Each row has a name. Each question is about the rows just above it.

[ -3  14 -11 -25  44  43  38  33  26  20  13   6  -3 -14 -25 -37 -48 -52
 -42 -31  18  16  15   0  14  25 -19 -30  27  23 -30  -5  16  15  10   2
 -10 -21 -30 -34 -30 -19]  Til
[  7  -1 -11 -24 -36  43  39 -38 -48 -48 -35 -19  -3  13  24  28  30  27
  23  20  18  17  15  11   4  -7 -19 -29 -23 -31 -21  -5  12  27  38  42
  42  40  34  27  20  14]  makiz
[  7  -1 -11 -24 -36 -32 -26 -38 -48 -48 -35 -19  -3  13  24  28  30  27
  23  20  18  32  15  11   4  -7 -19 -29 -23 -31 -31  -5 -29  27  38  42
  42  -2  34  27  29  14]  pufa
The rest of the row after [ 25 -19 -30  27]: => [ 23 -30  -5  16  15  10   2 -10 -21 -30 -34 -30 -19]
Go on from [18 17 15] to the end of its row. => [ 11   4  -7 -19 -29 -23 -31 -21  -5  12  27  38  42  42  40  34  27  20
  14]
After [14 25], its row goes on with => [-19 -30  27  23 -30  -5  16  15  10   2 -10 -21 -30 -34 -30 -19]
Go on from [-32 -26 -38] to the end of its row. => [-48 -48 -35 -19  -3  13  24  28  30  27  23  20  18  32  15  11   4  -7
 -19 -29 -23 -31 -31  -5 -29  27  38  42  42  -2  34  27  29  14]
Go on from [43 38] to the end of its row. => [ 33  26  20  13   6  -3 -14 -25 -37 -48 -52 -42 -31  18  16  15   0  14
  25 -19 -30  27  23 -30  -5  16  15  10   2 -10 -21 -30 -34 -30 -19]
The rest of the row after [-31  -5]: => [-29  27  38  42  42  -2  34  27  29  14]

[ 29  35   6 -47  24  10 -57 -22   4 -22 -27 -53  28  20 -37 -43 -57   9
 -47 -24 -53 -49] = lub
[ -8  35   6 -47  25  10  20  20   9   8  17  25 -12  20 -37 -43 -56  -1
  28  15  27  21] = Rubi
[ 29  35 -31 -46  24  10 -57 -22   4 -22 -27 -53  28  20 -37 -43 -57   9
 -47 -24 -53 -49] = ranop
Go on from [ 35   6 -47  25] to the end of its row. => [ 10  20  20   9   8  17  25 -12  20 -37 -43 -56  -1  28  15  27  21]
After [ 35   6 -47  24  10], its row goes on with => [-57 -22   4 -22 -27 -53  28  20 -37 -43 -57   9 -47 -24 -53 -49]
The rest of the row after [-46  24  10 -57 -22]: => [  4 -22 -27 -53  28  20 -37 -43 -57   9 -47 -24 -53 -49]
Go on from [-47  24  10 -57 -22] to the end of its row. => [  4 -22 -27 -53  28  20 -37 -43 -57   9 -47 -24 -53 -49]

[ -7   2  15 -24  33   5 -12  -4  19 -14  56 -33   8  35  12  -7  17 -13
 -34  19  21 -11] = pep
[  5  46 -51   1   5   6   9  30 -19 -16  11  12 -21  -3  -2 -18  -1 -29
  21   3  14  33] = besu
[  4 -51   2 -20  -7  15  22 -23 -39   8  12 -61  -2  11  -4 -12  57 -11
 -14  34   0   8] = tuge
[-25  10  -4 -11  27  -3   1   5  12 -14   9  12  40  30  15 -16  -1 -23
   3  10   4  -3] = Papon
[ 11   5  16   9   3   0 -28 -13  22   2  12  12 -14 -11  -5  -1 -25  16
  -6 -16   9 -21] = fanuv
[-22  12   3 -11   2 -15  31  35   6  -6 -14  -2  29  21  15 -17  -1 -23
 -13   7 -19  18] = lati
[  1 -10  -9   8 -24  -3  22   7 -21  10 -36   4  -2 -15  -6  -5   3  -2
  14  -1 -18  15] = dez
Go on from [ 15 -17  -1 -23] to the end of its row. => [-13   7 -19  18]
Go on from [-19 -16] to the end of its row. => [ 11  12 -21  -3  -2 -18  -1 -29  21   3  14  33]
The rest of the row after [-17  -1]: => [-23 -13   7 -19  18]

[-46   8  -7  31] : bele
[-46   9  -8  -8] : Novi
[ 13 -27  28 -19] : Zop
[ -2 -23  28 -20] : buf
After [ 8 -7], its row goes on with => [31]
After [-27  28], its row goes on with => [-19]
After [-46   9  -8], its row goes on with => [-8]
The rest of the row after [-46   9]: => [-8 -8]

[ 31   6 -16  20  -5   0  -2  -1   6 -42  11   4]  gemav
[ 17  -6  13   6 -11  14  19  -4  -2 -30 -36 -41]  seb
[  3  -9  13 -32  -9   3  13  -4  33  36  -3 -17]  Mem
[ 27  58  13 -13   1  -1   1   0 -51  12 -19   4]  peget
[ 37 -22   8   5 -12  -6   8   3  28  -3 -25 -11]  feb
[ -3   8 -15  -1  -8   1  -2  -1  13  16  -2 -12]  pogik
[ -3   6 -16   6 -12  -6   4  -5   6  13 -19   4]  bam
Go on from [  5 -12  -6] to the end of its row. => [  8   3  28  -3 -25 -11]
After [ 0 -2], its row goes on with => [ -1   6 -42  11   4]
The rest of the row after [ 12 -19]: => [4]
Go on from [ 17  -6  13   6 -11] to the end of its row. => [ 14  19  -4  -2 -30 -36 -41]
After [ 1 -2], its row goes on with => [ -1  13  16  -2 -12]

[ 6 37 24 13 35] : duzi
[ 25 -18   1  14 -43] : kek
[ -1 -47  11   2  60] : nug
[  8 -31  29  31  -4] : Miba
[26 23  5  2 59] : lupov
[ 25 -17   1  14  -5] : Lupu
[ 52 -36 -16  28  -5] : Dak
Go on from [37 24 13] to the end of its row. => [35]
Go on from [ 25 -17   1  14] to the end of its row. => [-5]
Whose row is [26 23  5  2 59]? => lupov
Go on from [ 6 37] to the end of its row. => [24 13 35]
The rest of the row after [ 25 -18   1  14]: => [-43]
Go on from [  8 -31  29] to the end of its row. => [31 -4]

